The same turns and mirrors carry the whole set onto itself and the rows of a family onto each other. Which other rows belong to the same family as each row named below? List them in the order they appear above.
These 16 rows form 4 families of 4 rows each.
nete: [ 46.6  -5.6  15.9   7.2 -11.3 -23.7  24.5  -1.9  12.6  -6.0  22.5  -8.3
 -10.1 -18.7   8.2 -15.1   2.5  -8.0   4.5]
kotud: [ 42.1  -7.6  23.2  -6.2 -14.5 -23.5  22.3 -16.1  17.1  -9.2   4.6  -0.8
 -13.2 -21.5  -6.4 -18.7 -24.4  11.0  -2.6]
gufa: [  1.8 -20.0  11.0  16.7  29.6 -16.4  12.9 -11.0  -4.8  10.5 -22.9  54.6
  -4.8   0.8  -0.9 -33.1 -20.4  -9.5 -11.2]
Veza: [ -4.1  -5.2  16.0  14.1  30.5  -8.4  14.9  -5.5  -0.2  18.1 -10.4  59.4
  -7.6  -4.4  -5.6 -25.8 -25.8 -15.1  -7.0]
Vori: [ 15.6   1.0 -15.2  -8.3 -46.2   0.0  18.6   7.1  19.8 -15.1 -21.3  -4.9
  10.1 -20.3   5.1 -12.9 -15.7  -4.5   5.8]
deni: [-26.5   2.0  -1.4  14.7  11.1   0.5  20.5   5.3  -9.2   2.7 -35.2  47.9
  18.3 -13.9   4.3   1.6 -27.0 -19.5 -10.3]
budi: [-21.4  12.6  11.1  30.2 -17.4   7.4  19.7  -2.9  10.3  -1.5 -23.1  47.7
  24.2 -10.6  13.5   7.9 -26.3 -13.8  -5.0]
duv: [ 44.1  -0.9  17.4   2.0  -5.2 -28.2  13.7  -1.2  25.4   0.5  21.8   3.3
 -10.1 -19.6  21.1 -10.8   7.8 -10.6   3.1]
zeva: [  1.6 -19.6  33.7  35.7  -2.5  -5.2  13.7 -20.0   8.9   9.7  -7.1  48.7
 -20.1  -0.7   3.6 -12.5 -27.6 -17.9 -18.6]
som: [ 28.1   6.8  -9.6  -9.2 -29.6   1.6  21.8  21.3  16.1 -11.5   3.3  -7.9
   4.8 -25.5  20.4   3.7  -2.1 -20.4   6.9]
vem: [-24.4  -1.1  -0.6  27.6  11.0  -0.6  28.3  10.0 -11.3 -16.8 -35.8  48.2
   7.4  -6.2  16.2 -11.6 -20.1 -13.9   0.0]
zin: [ -5.6 -21.1  21.3  22.7  21.7 -19.9  24.8 -15.6  -9.1  10.1 -23.3  54.7
  -8.2   1.8  -2.5 -18.8 -18.9 -16.5  -6.4]
kaloz: [ 41.7  -2.5  15.7  -9.4 -10.3 -24.0  11.2   3.9  19.9  12.6  17.8  -3.1
 -12.7 -30.0  12.1 -19.1   0.3 -17.7  -0.1]
tol: [ 21.5   5.0   0.4   2.5 -28.4 -16.3  25.2  18.8   9.2 -21.2  -7.6 -12.9
   5.6 -32.0  32.9  -1.3   4.8 -13.7   7.8]
Vusis: [-24.0  -1.8  -1.7  11.6  16.7   3.7  24.2   9.0 -12.8  -4.6 -38.3  44.8
  16.2 -13.8  14.7  -6.3 -29.0  -5.5   0.7]
zibeg: [ 13.1   2.7  -6.0   2.3 -25.5  -0.4  17.2  21.8  14.8 -10.6   4.2 -13.4
  -0.6 -29.0  34.7   2.8   3.2 -15.8   6.2]

Same family as tol: Veza, vem, kaloz
Same family as Vori: kotud, budi, zeva
Same family as zin: nete, deni, som

The same turns and mirrors carry the whole set onto itself and the rows of a family onto each other. Which other rows belong to the same family as each row named below? List them in the order they appear above.
These 32 rows form 4 families of 8 rows each.
liriv: [-30.3 -18.1   2.2  -2.1   8.5  16.9  31.5  -5.0   7.8 -16.5   8.4  18.5
 -25.2 -41.1   0.3   1.2]
munez: [  6.1 -22.8 -13.4   9.0   6.3 -30.0  10.6  15.6 -16.9 -12.2 -20.2   3.0
 -22.8 -22.5   0.9  16.3]
giva: [ -3.8  -6.9 -19.8 -17.3 -17.8  26.0  -4.7 -19.2  25.9   6.7   5.6  -7.5
  11.0  -0.3  32.7  10.9]
lotal: [ -6.4 -13.5   8.7 -11.9   2.3   7.7  -4.2  -2.4 -19.3  26.5 -11.1 -15.0
  -7.8  31.8   7.3  -4.5]
Fadak: [ -1.8  -4.7 -13.5  -9.9 -19.9  17.2   3.6 -17.6  26.8  -7.1   1.1 -10.0
  30.8  -5.9  23.4   6.3]
Kada: [  7.8  -1.0 -25.5  -5.5  -5.9  -3.7  -9.5  -0.5   1.9  22.0 -10.3 -14.9
   5.6  19.8  30.4   9.5]
Zifil: [  6.1  -5.9 -25.5  -7.3  -6.9  -6.4 -18.5  -4.1  17.0  13.6 -14.7 -22.0
   4.1  16.7  20.7   6.8]
zipov: [ -4.2  -7.5 -20.6  11.3   7.2 -29.5  25.4  16.0  -8.2 -10.8 -27.4  -0.4
 -23.5 -18.6  -1.3   3.0]
vadi: [-17.9 -17.0  15.6 -20.8  -8.1  34.8 -12.5 -10.9  10.0  19.1  21.1 -11.4
   2.4  -1.7  12.0  -1.3]
Dezu: [-16.3  -6.7 -24.6  -8.4 -22.7   3.4  29.7   0.8   9.2 -28.1 -11.3  13.1
 -18.4 -29.5  22.6  16.8]
Nez: [-23.1 -18.1   9.7   5.2  22.9  -2.8  23.4  14.9 -17.3   0.3   1.8  10.3
 -31.8 -25.2 -10.0 -10.5]
ser: [ -7.9 -14.3  24.1  -3.5   2.0  -4.7 -11.6   4.6 -16.5  23.9   0.3 -23.0
   8.5  12.1  -0.2   8.1]
zolu: [-10.2  -9.6 -29.9   4.3   2.3   1.7  38.2  -6.5   8.5 -20.0 -10.7  16.8
 -22.0 -32.0  14.4  11.2]
puda: [-13.6 -19.2  28.6 -16.4 -11.5  29.0  -2.0 -13.8   7.9   6.5  16.0 -16.4
  17.6  -8.6   2.0   1.7]
Voro: [-39.4 -16.0  11.3 -15.7 -11.9  17.6  20.1   8.3   5.4 -20.5  10.8  14.0
 -22.1 -36.7   1.9  -0.2]
forel: [ -7.8 -17.7 -28.7   3.3  -2.4 -14.8  13.7   2.4  16.0 -29.9 -10.1  14.6
 -10.5 -39.2  12.0  18.5]
feba: [-20.8 -19.3  16.2   1.9  14.2 -11.8  20.1  17.0 -14.6  -4.7  -8.3  -1.0
 -30.5 -26.2 -19.1  -6.3]
Zened: [-25.5  -3.7 -14.9 -18.9 -10.8  26.4  -0.2 -23.4  26.5   2.3   1.6   2.2
  11.8  11.4  25.9   3.1]
Fusa: [-12.0  -8.2 -25.3   2.1  -7.4  -3.1  34.1  -2.8  18.1 -29.7 -18.4   7.4
 -14.5 -37.3   8.5   8.3]
vufo: [ -1.9  -8.1 -20.2  11.5  16.6 -19.3  31.4  14.0 -15.9  -4.6 -18.0   9.0
 -29.2 -14.9   4.6  -0.1]
mepa: [-16.7 -28.4   1.1  -5.3   0.2   9.8  12.5   4.3  15.8 -28.6   9.7  15.5
 -11.0 -46.6  -4.0  -5.2]
Tes: [-22.8 -15.8  17.1 -21.2  -2.7  33.4  -3.9 -11.9   5.1  12.7   9.9  -6.5
   2.2  14.2   4.9 -17.8]
seki: [ -3.2 -16.5   8.6 -11.2   3.9  -2.7 -26.8   3.1  -0.7  28.5  -3.3 -27.0
  -6.2  17.8   2.6   2.4]
Savov: [ -0.6 -11.6 -15.6 -18.2 -16.0  23.1 -12.5 -20.7  35.2   0.3  -1.1 -15.7
   8.1  -1.3  19.8   3.8]
poved: [ -5.7 -12.6  10.4 -11.3   3.8   4.4 -17.8   8.3 -12.9  32.9   6.4 -19.2
  -3.0  18.4  10.7  -3.6]
rir: [  2.6   0.9 -18.4   3.0  -5.0 -18.2  -6.9   3.0   3.0  11.7 -14.8 -15.2
  22.8  14.8  22.1  13.6]
Bag: [-24.7 -14.5  15.6  -5.5   2.2  -7.4  14.7  32.4 -23.4  -4.3  -0.6   4.4
 -29.2 -16.4  -6.7 -15.1]
dov: [-11.9 -22.7  17.7 -21.9  -5.9  28.2 -19.7 -13.5  17.3  14.0  10.7 -22.3
  -2.6  -0.5   1.8  -0.7]
befug: [ -3.3 -34.2  17.0  -1.3   9.9  -5.2  10.5  17.5 -16.7 -11.7   1.9   2.5
 -24.7 -31.6 -16.5  -7.9]
dal: [ -8.0  -1.3 -23.6  -9.5  -6.7  -0.3  -1.0 -14.3   2.0  14.8 -20.5  -7.3
   1.9  28.9  27.9  16.5]
dok: [ -0.4  -4.2 -20.3   1.7  -7.6 -22.2  25.8  25.1 -20.4 -10.9 -23.8   1.6
 -25.6  -8.8  13.2   3.4]
ligar: [-28.7 -19.8  11.2  -6.1   0.4  14.0  26.6  -1.5  11.5 -23.3   1.8   7.1
 -22.2 -45.0 -11.2  -1.9]

Same family as zipov: giva, Kada, vadi, feba, Fusa, poved, ligar
Same family as dok: Fadak, Dezu, ser, puda, Voro, rir, Bag
Same family as dal: munez, lotal, forel, Zened, mepa, Tes, befug

The same turns and mirrors carry the whole set onto itself and the rows of a family onto each other. Which other rows belong to the same family as each row named below? List them in the order they appear above.
These 16 rows form 4 families of 4 rows each.
Zuzu: [ -4.6  35.3 -19.6 -19.8  -2.0  -8.6   0.9  16.2   1.1  -1.7 -11.0   3.2
 -28.1 -15.2   3.8  -3.6   0.7 -12.1 -14.2   1.6  19.6  -9.3  -4.5  15.5
   3.1 -16.7 -29.2  14.0  -5.7 -39.4  -1.2]
roni: [-11.2  30.1 -22.3 -10.6  -9.5  -2.9  -2.5  23.9  -5.8  -6.4  -0.7  10.3
 -33.6  -5.3  19.6   5.9   9.0 -16.8   5.0  -6.3  17.3 -23.4  -4.9  13.0
   4.9 -20.1 -28.9  15.7  -2.6 -29.4   6.2]
vina: [  9.3 -29.4  17.4  -3.5  34.3  -6.0  -3.9 -25.2   1.7 -18.6   0.2   7.7
  19.3   6.9 -16.2   2.7   0.2  10.4  11.7  11.3  -9.0   9.8   1.0  -7.0
  -5.5   7.3   0.2  -8.4  -7.8  19.1 -33.7]
minoz: [  7.6 -21.5  11.2  -6.8  39.3  -7.9   8.4 -19.9   3.9 -27.6  15.7  16.8
  22.4   2.5  -9.3  23.5   0.7   6.6   3.9   2.4   4.1   2.1   3.4  -3.6
   3.0   6.1  -1.0 -11.5   8.3  34.2 -15.2]
kimas: [  3.2 -23.6   3.8  10.5  27.9   6.3  -4.9  18.9  -6.9  -0.8  20.6  -2.2
  17.5 -10.6   6.6  20.3  -6.9  25.3  18.7 -35.1 -24.5 -10.7 -12.3   0.6
  -0.6  -8.4  13.4   8.7   9.0  17.0   4.6]
daf: [ -3.6 -21.6  17.6  -2.3  30.3  -8.1   8.2 -33.4  13.1 -22.4  10.2   9.4
  29.3   7.6 -13.6   1.9  -2.7   3.4  -3.1   5.2  -6.3   7.8  -2.1  -7.7
 -11.4  11.1   0.1 -17.5  -0.4  22.2 -19.3]
lome: [-11.4 -16.3  18.2  13.4   9.6   8.4  -7.6   8.6  -4.9  15.2  23.5  -6.9
  13.1  -3.1   9.7   8.2  -6.0  30.6  32.3 -20.3 -18.5 -12.0 -28.7  -6.8
   0.3  -5.6  11.7  14.3   5.9  22.0  -3.7]
Pok: [ -5.1 -17.0   8.3  19.0  21.9  -1.8  -9.0  15.9  -5.8   5.9  19.7  10.2
  12.1 -14.7  19.3  11.5  13.5  18.8  17.8 -11.3 -23.7 -19.1 -23.6   7.5
  10.1 -12.9  11.6  18.6  12.6  28.9  11.5]
bup: [ -7.3 -10.6  14.9   4.4  25.6   1.0  -7.2  24.3  -6.4   6.2  27.2   7.5
   7.9  -7.7  13.3  12.2   2.8  13.7  26.5 -29.0 -19.5 -20.6 -24.7   6.6
   7.3  -4.8  11.1  27.0  11.9  15.7   5.1]
vobad: [-14.0  19.5  -5.3  -4.6 -23.2  -4.9   7.2  -5.9  -8.2  11.9 -20.5  -2.2
 -22.5   0.5  -8.0   9.9   1.7  -3.1 -31.5  11.3  16.0   6.0  -2.7 -11.1
 -16.3  10.4  17.8  -8.7 -16.4 -32.6  28.4]
Zame: [ -2.5  12.4  -7.5   2.9 -23.8  -2.9  13.3 -12.4   6.2  -7.2 -17.9 -12.2
 -17.5  10.8  -6.2   4.9   4.6  -7.4 -29.5  10.9  11.6  12.2  11.3 -15.4
 -26.8  15.0  18.9  -7.9 -24.4 -26.9  12.2]
Kov: [ -3.9  10.0  -3.1  14.1 -41.6  -0.8  19.5  -3.9 -12.7   7.4 -18.1 -18.4
 -18.8  11.8   6.9   6.5  11.6  -5.8 -24.4   5.8   7.5  -3.0   3.1 -12.4
 -17.9   9.5   8.6 -11.4 -16.1 -27.0  14.8]
mima: [-15.0  26.0 -19.3 -10.8  -9.8  -8.5  13.0  18.3  -1.1  -8.3  -8.5  -1.9
 -44.4  -4.3  15.3  -3.8   7.1 -14.1   3.1   7.5  22.6 -11.1  14.5   7.8
   4.9 -12.3 -32.6  18.1  -3.6 -20.2 -12.8]
Kekit: [  3.6  35.4 -13.4  -2.1  -4.6  -5.5  -9.5  25.2  -7.9   9.7 -10.3  12.3
 -32.8   0.2  20.2   3.3   6.1 -20.9  -7.2   5.8  21.4 -26.7   2.8   6.2
   6.2 -10.9 -29.7  14.2  -1.1 -19.8   3.9]
dovov: [ -7.9   3.2 -13.0  -4.6 -34.8   7.6   2.0 -11.8   1.6  -0.9 -17.4 -17.8
 -18.9   2.2  -5.7  -5.5  -3.9  -2.4 -26.5  21.5   4.5   6.4  19.4  -4.1
 -16.9  11.0  16.0  -6.5 -17.5 -27.8  11.9]
Mev: [  2.6 -16.2  24.7  -2.0  25.4 -17.8  14.5 -20.1  15.1 -24.0   7.8  18.6
  21.9   4.1  -7.4  -0.3   1.6  11.7   0.1   9.8  -2.6 -12.2  -6.0  -4.8
  -0.6   4.1  -3.7  -1.3   9.3  33.3 -34.2]

Same family as lome: Kov, mima, Mev
Same family as vina: Pok, Kekit, dovov

